Named turns come first, each shown by rows before and after it. Which turns, in which order, take the first row of each pair that follows to the second? Write the first one first, as in the answered first pair.
q209:
[  6  -2  10  -5   0  -2  -2  -2  12   5  -4  -5   9 -10   6   8   3   6
  -5   6   3   8   2  -7] -> [ 6 -3  9 -3 -1  1 -2  0 16  4  0 -1  6 -7  6  8  5  3 -9  6  3  6  0 -8]
[  0  12   0 -12   8  -4  -9   6   5   6  -9  -4  15 -11   6   3  -2   6
   2   8   1  11  -2 -10] -> [  3  11   3  -9   7  -2  -8  10   8   4  -6  -2  13  -9   5   4  -1   7
  -1  12   0  11  -4 -11]
[-16   8 -11  -1  12  -4   7  -8 -13   5  -4   1   4   6 -17  -3   2  -3
  22  -4  -6   2   4  19] -> [-12   5  -5   3  12  -8   6  -5 -11   5  -6  -2   8   7 -17  -1   5   7
  20   4 -12   7   3  22]
q821:
[  9  -3  12  -6  -6   2  -1 -13 -15   5  -6   5  13  -1   9  24   5   8
   3   7   0  17   0   8] -> [13 -6 11 -3 -8 10  2 -4 -5  4 10 16  9  0  8 24 11  2 -8  8  2 10 -3  3]
[  2  -5  -8  -2   0   5  -7  -6   2  -7 -19  -2   4  -7   8  -2 -11  -5
 -10   2  15   2  -1  -4] -> [  0   2  -2  -2   0   0  -7  -5   0   0 -22 -12  12  -8   7  11  -3  -1
  -4   2   7   6  11   9]
[ 15 -12   6  10  -5   5   5  11  15  17   7  15  -9   5   2  18   0  -8
  -1   7  14  -8 -10   0] -> [ 11 -17  -2   8  -1   0   2  -1   5   9 -11  11 -14   3   6   3 -18  -7
   3   6  21  -7 -19  -9]
q377:
[  0  -9  19  -3   2   8   5   7 -13   9   9 -12  14   3 -14   1   9   5
  11 -11  -6  12  -1   0] -> [  1  -6  19  20  -4   7   2   4   3   3  -4  -7   7   9 -11  16   3  13
   4   4  -9   6 -10  -7]
[-11   8  -9  15  -6   7   4 -13  -3  -9 -20  -4 -11  -9  -8  13   1   1
  -8   7 -12   8 -13  -2] -> [-13  11 -10 -11  -4   7   7 -11 -13   2  -7 -10  -7 -20  -6   6  13 -14
  -1 -14  -6  11   3   0]
[ 2 -1  9  7  0  0  6  2 -1 -2 -4 -4  0  5  0 -6 -1 14 -2  9 -4  6 -4  2] -> [ 0  6  9 -1 -3  2 10  0  6  4 -4 -6 -1 -1  9  5  9  1  0  1  3  0  9 -5]
q792:
[  0   8  -8   8  -1   4   1  -3 -18   7  -2   3  -9  14  -1   8 -16  -3
  11  -7  -2 -13  -6   7] -> [  0   9  -8   7  -1   6   0  -2 -18   9  -1   3  -8  14  -1   8 -15  -4
  11  -8  -2 -12  -6   7]
[  1  -8  -1  -5  -3   1   5  -6  -6   1  -4  -1  -1   2  -5 -12 -11   1
  -3   4   1   3 -11  -5] -> [  1  -8   1  -3  -2   2   5   2  -7   2   8   3   0   5 -12 -11  -5   1
  -4   3  -4   2  -8   3]
[  5  -1 -11 -14   0   6   3   1   4   3   4   1  -2  -7  15  -5   2 -15
 -11 -11  13  -5  -1 -16] -> [  8  -6 -11  -2   1   4   0  -2   5  -5  -6   2  -3  -3  14 -12  -8  -1
 -15   1  10  -2 -14 -18]
q181:
[ -1  -7 -23  21   0  11 -10 -12  -6 -20  -6   4 -17   2  -7  -4 -12   6
  -2  18  -1 -16 -24  -6] -> [  8 -12  -9  23   0   8 -10   2  -3 -18   4   3  -5   5 -15   1   1  21
  -7  27 -14  -7 -23   8]
[ -8   6  -1  20  -4  -6  -1 -13  12  -5 -37  -6  -4  -2  12  19 -14   7
  -1  13   0  -6  -4 -13] -> [  4  -4   8  19  -4  -5  -3  -5  18 -10 -30  -2   2  -3  13  11 -10  15
 -12  21  -1  -1 -13 -19]
[ -6   3   7  29   0   5  -7  -7  11  -2 -30  -3  -7   9  13  20 -21  10
  -4  21   4  -1 -12 -12] -> [  0  -1  13  30  -1   3  -8   0  14  -3 -25  -3  -2   9  12  18 -15  17
  -9  27   2   3 -15 -11]
[ -4   6   1 -10  -9  11 -14  -2   0  -2 -14  -6  -2 -23   9  -1   2  -2
   7   6   7  -9   5  -8] -> [  4   1   9 -12 -10  11 -16   7   5  -3  -9  -5   3 -23   6  -3   8   6
  -2  12   3  -3   0  -8]
Pairs:
Between the rows of a pair lie two turns.
[-22  15 -19  -6 -10   3   2  -9 -21  15   9   6  -8   9 -15   4  -4 -20
  18 -23   5 -19  14  18] -> [-14  13   1  -1  -7 -16  -2  -9 -23  18 -15 -13  13   8 -15  14   0   9
  21  -7 -11   0  18  31]
q209 then q209
[ -2   4  -1  -6 -11   0   1 -10   9   4 -10  -7   0  -1  20   4  -2 -11
  -2 -10  10  -4   6  -9] -> [ -1   6   4  -4 -10  -3   1  -9   9   9 -13 -12   6  -1  18  10   4  -5
  -1  -7   4   0  10  -4]
q821 then q209
[ -2   4   5   7   8   8  -1  18  -1  11  23  -9   7   6 -18   4   9  -1
   8  -5 -18  -5   4  19] -> [ -1  -2  -6  22   6  16  -3  11  12  -5  16   6  -9  11 -13  -4  -9  -1
  -6   7  -7 -14 -17  -4]
q377 then q821
[  1  -4   5  -7  -8  16  -6  12  19   1  18   8  -5  -5   5   3  12  -9
  -7   4  -4  -7   2 -13] -> [  7 -12  17  -6  -4   5  -9  13   7  -1   6  -2   9  -2  -3  -4  10  15
  -6  14 -16  12  -4  -2]
q821 then q181
[  7  -2   3  -6  -4   8   1  11  15   2  17   7  -1  -6   5   4  16  -9
 -11  -3   4  -3   6  -6] -> [  7 -13  -3  -4   5  -1  -3   0  -5 -10   2   5   0  -1  -3 -23 -10   6
  -8   2   3   7 -13  -5]
q377 then q821
[ -7 -13 -16  -6   7   4  -7   0  -6  -7  -5  12 -10  -2  -5 -20 -20  -6
  10  -4   2  -5  -3  -8] -> [ -3  -8   0  -4   8  -9  -7   2 -10   2 -20  -5   7  -2  -8  -1 -10  13
  19   5 -15   8  10  12]
q821 then q209
[ -7   1   7 -20  -9   6  -3   5  10 -11  16  17   0   6   5   4  -6   2
  -6 -15  16 -10  -4 -25] -> [ -8   1   7 -10 -11   6  -3   5  13 -14  11  20  -3  10   4   8 -12   8
 -10  -9  15 -13  -8 -26]
q377 then q377
[ -1  -5   4   9  -4  -5  -5  -4  12 -12  -2  -4  -8  -3   1 -15  -2   6
  -5   4  -4  -3 -20 -13] -> [ -4  10  14   4  -8  -8  -1   1  12   5   2 -14   1  -9   1   9  20  -2
   6  -6  -9  -5   6   3]
q181 then q377
[  0  11  14  18  10   2   6   0 -18   4   0  12  -9   9  -1 -21  -4  12
   7   9 -21  -5 -18  12] -> [ -9  18   3  17  10   4   9  -9 -20   5  -5  11 -17   6   1 -18  -9   1
  15   2 -14 -13 -14   9]
q821 then q181
